In the data rows, the value 50 means zero.
Here are some points, one per row:
[45 57 40 42 50 47 62 46 40 58 36 36 63 40 48 65 56 69 45 70 22 56 49 58
 59 39 50 60 55 40 45 34 52 45 76 39 50 64 66 57 63 50 39 54 45 47 50 60]
[74 54 40 52 38 59 46 55 54 39 39 48 33 47 39 52 55 54 63 66 43 49 38 54
 54 28 62 53 56 66 54 57 32 70 67 55 59 64 39 49 65 46 56 58 56 67 67 73]
[51 54 46 54 37 75 46 42 50 54 45 53 51 55 51 78 62 41 47 60 32 48 47 44
 57 52 58 47 71 69 55 55 54 57 41 66 68 55 55 44 45 46 57 56 59 48 60 64]
[42 45 54 43 55 46 69 41 46 42 66 29 42 41 48 47 34 35 60 73 53 53 47 53
 50 27 36 73 54 44 40 47 48 57 47 66 50 62 45 48 42 53 55 41 48 46 38 48]
[62 41 40 59 54 55 49 35 46 57 44 39 37 33 57 42 50 60 48 41 43 51 69 45
 44 46 62 53 57 62 44 63 70 37 36 25 52 45 41 47 43 59 50 49 55 42 54 59]
[52 33 39 46 58 48 29 47 44 49 38 63 41 54 57 48 62 55 45 39 54 63 64 46
 44 46 34 58 76 46 36 63 45 54 50 36 60 38 68 57 51 60 41 53 52 54 70 50]
[48 48 56 62 50 47 39 63 66 49 47 31 39 56 60 71 54 66 45 56 52 59 53 59
 47 47 44 44 69 48 62 59 63 48 71 35 53 42 59 68 39 30 52 54 51 52 46 43]
[51 53 32 65 42 51 33 44 39 51 47 43 64 55 50 43 50 55 68 52 70 32 55 47
 23 63 51 48 47 72 39 50 64 43 54 51 64 47 38 57 63 72 44 64 54 51 40 76]
[66 38 57 64 65 66 49 53 34 52 54 47 48 58 61 68 59 37 32 47 36 50 45 47
 61 64 65 29 59 32 52 55 45 48 61 41 42 41 40 38 51 49 58 57 64 47 62 26]
[32 53 69 45 56 32 39 39 54 41 55 53 54 43 63 40 50 70 41 57 47 77 52 62
 62 47 53 38 51 38 53 48 31 53 39 66 61 50 56 46 58 33 52 51 69 52 47 43]
[43 47 50 20 41 51 58 63 34 38 69 56 32 44 65 49 56 61 54 66 56 43 22 33
 26 35 51 53 38 46 34 46 49 67 34 49 56 44 51 39 49 44 70 42 27 56 53 55]
[53 42 66 44 68 81 41 37 48 46 58 66 41 51 48 57 59 44 34 32 48 48 36 65
 45 58 46 46 64 55 54 47 45 46 56 63 35 44 46 45 54 62 46 46 42 67 43 31]
[67 59 54 38 35 50 65 45 43 50 61 56 57 54 43 51 39 63 40 58 61 40 33 37
 50 33 56 59 61 47 73 56 47 63 54 46 38 50 44 56 55 36 60 44 39 44 37 55]
[55 48 28 51 52 46 50 34 44 45 59 67 59 49 56 64 37 56 64 67 61 39 60 48
 40 51 41 62 41 61 48 51 75 34 61 27 53 68 48 65 49 49 42 52 42 56 71 43]
[69 35 29 42 65 58 54 55 53 49 54 61 41 36 65 47 47 25 48 37 50 46 41 38
 45 55 51 14 55 56 43 36 32 60 49 44 53 50 42 39 44 33 59 38 36 55 55 38]
[54 25 52 52 46 54 47 34 42 64 40 37 44 51 44 58 54 75 51 44 47 55 33 43
 51 54 58 53 58 63 67 51 44 43 48 43 55 44 55 52 40 46 33 70 38 49 62 49]
[46 56 63 67 48 49 44 54 39 63 45 32 67 46 39 35 46 47 56 44 59 50 62 49
 34 49 59 78 44 44 55 54 49 51 49 57 54 40 53 59 52 50 33 40 54 51 63 54]
[45 39 65 43 50 37 44 42 54 70 63 47 48 48 62 51 49 45 58 69 51 48 53 50
 43 36 36 42 37 39 47 37 56 54 47 74 45 33 35 65 61 58 54 56 60 41 50 61]
[51 66 74 34 37 31 59 64 43 44 54 47 39 56 56 51 26 50 55 25 50 43 47 40
 59 58 47 41 40 53 36 43 49 41 53 44 49 45 35 45 57 35 56 42 67 51 43 35]
[24 39 54 42 65 40 40 33 59 54 46 42 60 27 49 40 52 47 38 58 66 44 34 59
 53 48 37 47 50 40 42 61 67 55 55 53 48 45 41 47 43 63 55 58 67 58 49 52]
[32 47 63 56 59 35 56 61 57 49 63 51 45 62 47 32 52 43 45 70 39 46 56 63
 66 53 52 45 50 55 19 38 54 53 32 68 58 62 34 45 62 55 33 52 35 48 70 34]
[37 70 79 42 46 44 63 34 57 34 55 65 49 37 51 49 51 48 58 57 36 51 45 51
 36 56 32 40 36 51 41 39 37 53 50 57 52 35 34 52 53 66 45 51 51 48 58 49]
[64 47 68 44 62 48 61 48 46 55 64 52 60 72 37 48 48 53 53 45 42 56 46 45
 61 37 59 66 48 33 26 14 53 58 36 49 57 59 52 61 53 56 55 48 39 51 46 46]
[51 75 34 44 50 49 50 47 68 41 52 40 59 61 58 53 70 45 48 45 59 44 54 60
 40 45 50 65 52 54 33 37 45 47 42 46 46 54 47 48 37 50 56 50 59 52 65 26]
[50 59 59 45 55 45 54 35 41 73 60 62 36 42 55 42 34 42 63 40 42 65 68 70
 43 61 56 47 40 52 48 52 38 57 25 56 23 54 76 67 55 49 48 50 51 42 49 52]
[42 55 47 58 62 42 54 41 49 35 50 40 49 81 50 61 41 46 37 56 38 61 56 54
 52 28 40 45 46 47 33 50 60 48 70 53 63 47 48 69 55 67 55 71 55 63 52 27]
[44 50 38 49 48 55 53 59 45 62 64 41 63 27 53 82 42 59 43 50 38 39 61 37
 48 63 35 38 51 43 31 41 62 37 38 44 57 36 53 58 48 41 72 81 53 64 61 56]
[37 62 53 46 56 75 38 58 73 59 65 41 54 53 67 45 46 61 45 40 48 60 44 49
 69 50 29 24 59 41 48 64 55 53 68 46 55 42 37 44 61 64 40 63 51 42 45 34]
[63 31 47 54 24 48 53 60 59 40 48 39 42 39 42 63 62 54 35 55 47 60 60 41
 47 61 50 56 47 49 61 53 67 44 59 49 56 54 56 59 61 51 44 66 39 44 43 38]
[30 48 49 38 10 54 55 51 50 59 40 47 35 43 64 45 41 64 49 48 46 56 64 60
 54 51 41 51 61 29 59 39 54 62 42 30 52 55 60 72 52 56 67 36 36 58 48 46]
[45 57 28 52 56 38 59 55 54 36 54 42 35 54 55 61 39 47 55 55 68 48 37 42
 53 73 44 43 58 38 42 44 46 49 46 55 53 50 27 53 35 64 48 42 50 41 45 60]
[50 48 39 66 60 52 52 51 43 46 37 53 32 47 53 72 42 47 36 58 58 31 60 40
 57 51 50 78 40 66 56 31 30 49 74 26 66 44 53 52 30 49 53 57 39 39 48 50]
[55 44 74 52 24 40 61 42 33 35 67 66 62 65 62 48 42 74 51 39 59 38 37 60
 56 49 41 57 55 49 43 63 48 58 47 54 48 41 78 37 28 39 57 37 41 56 43 51]
[75 53 29 47 46 34 46 39 33 57 48 42 44 58 42 53 53 54 52 45 41 53 50 41
 54 45 62 44 39 40 61 51 46 39 63 36 59 49 72 68 28 45 38 46 35 44 42 40]
[41 58 56 48 44 54 43 73 47 52 45 39 69 42 52 46 55 50 58 67 87 44 56 30
 55 63 50 55 41 64 68 63 75 59 52 46 65 64 47 49 28 57 57 51 56 61 56 79]
[53 67 28 56 71 47 57 50 40 50 45 42 43 47 60 54 43 61 56 42 55 56 52 57
 63 59 44 48 47 56 68 45 66 45 40 40 48 32 62 58 56 53 52 37 54 54 51 61]
[50 43 16 31 31 57 36 61 45 51 48 70 48 40 47 42 48 29 56 47 43 60 40 54
 49 53 38 35 39 58 66 42 38 37 54 54 39 51 32 32 39 52 57 58 53 62 52 46]
[42 40 47 42 50 53 36 44 39 39 68 54 52 57 43 34 59 31 79 49 41 36 38 43
 57 33 77 71 46 49 51 41 50 47 45 46 51 54 62 76 58 51 54 47 52 52 49 75]
[45 28 60 36 62 34 35 33 57 46 52 31 70 47 50 42 35 72 51 47 21 60 49 58
 46 60 54 40 41 50 41 55 46 56 45 60 39 60 31 62 53 53 61 42 42 45 53 24]
[51 52 42 49 45 59 47 52 50 54 41 56 55 48 48 46 74 67 59 41 51 52 46 44
 53 38 75 39 63 67 54 53 54 31 63 43 39 45 59 65 64 55 77 56 45 45 54 40]
[56 50 46 49 52 56 38 52 47 51 50 44 51 35 37 48 48 63 48 51 51 48 45 51
 54 55 67 46 57 61 57 39 65 54 61 53 48 37 63 49 62 56 50 38 44 39 61 41]
[37 54 63 59 57 29 58 50 46 63 42 61 61 63 60 34 52 45 54 56 48 52 55 51
 52 48 24 58 44 44 56 61 48 48 42 38 49 58 56 69 67 50 31 38 68 66 32 46]
[73 59 62 55 48 34 46 60 66 63 46 62 47 48 78 47 42 41 23 41 43 57 17 18
 62 70 46 52 58 55 41 62 56 41 61 53 41 39 48 32 51 70 39 50 38 63 50 43]
[56 56 52 70 51 70 50 47 48 58 64 40 35 61 56 48 53 47 42 54 53 52 17 40
 52 57 51 59 50 52 39 50 56 51 66 59 48 37 50 50 53 49 66 31 44 65 52 62]
[52 43 59 67 60 44 46 54 51 59 72 37 50 37 49 62 56 62 63 40 58 40 39 56
 44 57 36 45 37 43 50 60 58 48 46 28 62 70 55 56 44 59 54 53 54 37 59 62]
[57 48 65 52 40 65 52 41 56 39 42 31 48 62 29 60 57 49 44 67 55 50 51 60
 50 41 47 44 47 45 64 58 44 48 44 47 54 48 65 50 67 60 46 40 42 53 53 58]
[49 32 50 57 60 74 56 55 73 56 44 56 57 53 52 31 34 48 41 55 50 41 37 56
 48 62 61 52 48 45 45 57 47 47 77 55 52 26 45 61 57 62 56 45 57 61 52 35]
[30 44 55 55 58 52 53 44 66 47 55 54 55 60 57 77 55 68 56 52 61 44 43 34
 67 39 50 48 34 42 41 42 53 56 48 57 59 42 45 43 49 50 34 47 44 66 55 51]
[37 56 43 35 52 36 41 46 56 62 57 52 63 36 42 62 61 43 62 58 20 88 61 57
 43 54 78 32 49 54 44 33 39 45 59 38 47 41 28 43 68 66 54 53 42 58 43 41]
[44 55 37 52 39 52 50 56 33 48 38 43 41 47 37 55 42 53 40 54 60 53 27 54
 57 49 60 46 48 60 36 38 59 44 41 29 54 73 32 55 43 25 56 60 64 33 65 66]
[64 46 42 56 45 56 59 63 48 53 41 34 53 38 54 62 41 37 68 44 47 67 48 71
 48 30 50 70 55 38 40 43 71 51 45 41 33 44 45 63 43 55 50 53 40 49 43 56]
There is one direction along which these points spread out most. Take the direction at right angles to it along which they spread out most. Go by this last direction. How far along it is each point below, from 0 to 99? 50 is the average, and the first point above lies past it. One standard deviation of the points above along it is 16.
[50 48 39 66 60 52 52 51 43 46 37 53 32 47 53 72 42 47 36 58 58 31 60 40
 57 51 50 78 40 66 56 31 30 49 74 26 66 44 53 52 30 49 53 57 39 39 48 50] 39
[30 44 55 55 58 52 53 44 66 47 55 54 55 60 57 77 55 68 56 52 61 44 43 34
 67 39 50 48 34 42 41 42 53 56 48 57 59 42 45 43 49 50 34 47 44 66 55 51] 54
[45 28 60 36 62 34 35 33 57 46 52 31 70 47 50 42 35 72 51 47 21 60 49 58
 46 60 54 40 41 50 41 55 46 56 45 60 39 60 31 62 53 53 61 42 42 45 53 24] 56
[48 48 56 62 50 47 39 63 66 49 47 31 39 56 60 71 54 66 45 56 52 59 53 59
 47 47 44 44 69 48 62 59 63 48 71 35 53 42 59 68 39 30 52 54 51 52 46 43] 36
[24 39 54 42 65 40 40 33 59 54 46 42 60 27 49 40 52 47 38 58 66 44 34 59
 53 48 37 47 50 40 42 61 67 55 55 53 48 45 41 47 43 63 55 58 67 58 49 52] 55
[74 54 40 52 38 59 46 55 54 39 39 48 33 47 39 52 55 54 63 66 43 49 38 54
 54 28 62 53 56 66 54 57 32 70 67 55 59 64 39 49 65 46 56 58 56 67 67 73] 46
[37 56 43 35 52 36 41 46 56 62 57 52 63 36 42 62 61 43 62 58 20 88 61 57
 43 54 78 32 49 54 44 33 39 45 59 38 47 41 28 43 68 66 54 53 42 58 43 41] 40
[45 57 28 52 56 38 59 55 54 36 54 42 35 54 55 61 39 47 55 55 68 48 37 42
 53 73 44 43 58 38 42 44 46 49 46 55 53 50 27 53 35 64 48 42 50 41 45 60] 49
[55 48 28 51 52 46 50 34 44 45 59 67 59 49 56 64 37 56 64 67 61 39 60 48
 40 51 41 62 41 61 48 51 75 34 61 27 53 68 48 65 49 49 42 52 42 56 71 43] 57
[56 56 52 70 51 70 50 47 48 58 64 40 35 61 56 48 53 47 42 54 53 52 17 40
 52 57 51 59 50 52 39 50 56 51 66 59 48 37 50 50 53 49 66 31 44 65 52 62] 40
[32 53 69 45 56 32 39 39 54 41 55 53 54 43 63 40 50 70 41 57 47 77 52 62
 62 47 53 38 51 38 53 48 31 53 39 66 61 50 56 46 58 33 52 51 69 52 47 43] 62
[43 47 50 20 41 51 58 63 34 38 69 56 32 44 65 49 56 61 54 66 56 43 22 33
 26 35 51 53 38 46 34 46 49 67 34 49 56 44 51 39 49 44 70 42 27 56 53 55] 66
[45 57 40 42 50 47 62 46 40 58 36 36 63 40 48 65 56 69 45 70 22 56 49 58
 59 39 50 60 55 40 45 34 52 45 76 39 50 64 66 57 63 50 39 54 45 47 50 60] 57
